0: 43 57 65 46 58 70 51 70 50 70 70 64 68 54 50 34 45 31 54 37 71 49 71 61
1: 42 41 57 54 39 47 58 51 54 43 23 39 43 37 41 44 37 45 48 38 37 47 53 52
2: 33 58 58 42 36 31 48 58 44 73 55 63 49 29 49 58 55 57 47 43 28 36 50 64
3: 49 40 59 37 51 52 35 40 50 31 40 47 20 59 53 49 39 47 47 46 50 46 33 37
4: 39 55 49 42 79 54 57 64 43 57 54 37 52 42 59 42 57 49 30 58 46 49 35 49
5: 53 50 42 48 50 64 57 59 45 57 63 49 40 48 52 52 45 56 42 49 43 42 45 33
6: 50 42 47 44 69 64 53 58 42 45 62 65 65 57 70 94 76 77 82 72 79 69 75 71
7: 43 46 39 60 54 54 55 31 38 57 46 50 35 48 59 46 42 35 30 26 43 51 39 46
8: 51 60 55 57 48 45 45 53 43 55 78 47 21 57 40 36 43 43 54 54 34 38 39 40
9: 45 53 53 59 50 52 50 69 40 53 36 49 45 46 38 68 67 44 41 55 30 48 34 52
10: 50 51 47 35 50 69 52 29 50 47 49 58 29 61 51 58 50 29 31 57 34 41 50 46
11: 50 33 32 39 36 18 38 42 29 49 39 35 49 51 45 42 38 39 41 42 52 27 34 39
12: 39 42 45 38 43 38 65 63 57 47 35 50 37 37 36 48 57 31 49 34 65 51 51 42
13: 59 50 43 37 41 44 42 43 39 42 45 58 34 40 25 38 27 34 44 33 37 53 38 35
14: 46 39 40 49 50 40 37 56 46 59 40 38 56 45 60 51 61 49 64 54 54 64 61 68
15: 47 63 39 45 41 64 45 62 52 46 48 46 44 46 34 37 40 54 37 31 42 43 44 39
16: 63 34 39 32 53 64 70 68 80 75 54 60 56 52 61 46 53 48 53 48 55 56 48 39
17: 53 54 61 66 42 61 55 56 62 57 48 61 58 63 47 58 45 62 58 60 62 41 46 47
18: 51 45 62 44 31 70 38 49 57 61 41 47 40 51 52 75 66 32 58 68 52 58 53 59
19: 64 34 73 49 50 50 59 46 45 37 57 38 43 58 64 73 48 27 37 51 52 49 52 47
20: 46 45 39 49 50 48 70 46 44 49 36 46 61 62 41 37 36 27 37 39 59 32 58 35
21: 44 72 61 58 68 59 66 61 55 42 39 55 49 51 66 71 50 59 76 47 68 67 63 58
22: 48 39 29 42 37 46 53 30 46 21 50 38 39 58 41 33 49 47 40 27 15 22 38 41

60 46 53 51 55 52 63 59 68 86 75 52 68 74 69 77 64 83 57 71 73 74 88 90 >> 6 14 21
53 40 41 48 45 48 26 37 55 75 59 45 50 62 42 54 46 56 33 35 53 41 55 46 >> 5 15 7
51 29 58 50 36 43 30 59 42 46 52 38 54 36 46 29 58 21 51 50 23 56 43 46 >> 1 13 14
41 32 49 59 45 62 29 50 39 29 40 41 41 75 62 35 56 63 46 39 44 63 50 51 >> 3 14 1
36 58 73 40 78 73 80 93 99 78 99 99 89 99 91 99 99 94 99 99 99 99 89 99 >> 6 21 0
36 59 42 55 27 50 52 46 44 52 48 50 58 21 45 42 43 57 39 32 48 45 29 55 >> 15 1 2
53 50 52 52 57 46 47 53 32 48 43 52 34 52 51 51 40 57 52 55 38 40 34 43 >> 5 3 8
53 58 61 68 54 24 39 35 47 53 47 52 52 23 30 26 53 50 53 51 48 53 50 46 >> 1 13 8
67 47 56 64 60 69 44 61 74 65 75 57 81 75 64 82 68 68 68 82 69 85 72 92 >> 6 21 17
71 40 70 82 84 65 83 71 72 82 90 60 67 92 58 99 93 98 89 85 99 81 89 99 >> 6 21 17
52 43 55 52 55 38 34 53 54 26 39 44 36 34 32 30 31 36 40 45 46 46 40 33 >> 13 3 1
78 60 47 57 34 47 37 61 49 41 36 37 66 42 38 44 41 37 44 33 62 35 43 48 >> 15 1 20
53 49 50 47 47 33 32 34 45 47 47 48 35 50 44 47 56 54 30 40 29 46 33 39 >> 3 7 13
36 34 55 58 44 58 66 45 34 45 42 40 48 60 56 46 43 24 43 49 58 36 40 37 >> 20 7 19
46 57 40 41 52 42 47 58 43 57 35 61 52 43 22 46 41 26 36 27 34 41 37 43 >> 13 15 12
48 52 60 58 42 47 52 50 47 47 68 57 26 30 39 52 43 62 63 59 61 72 72 84 >> 14 21 17
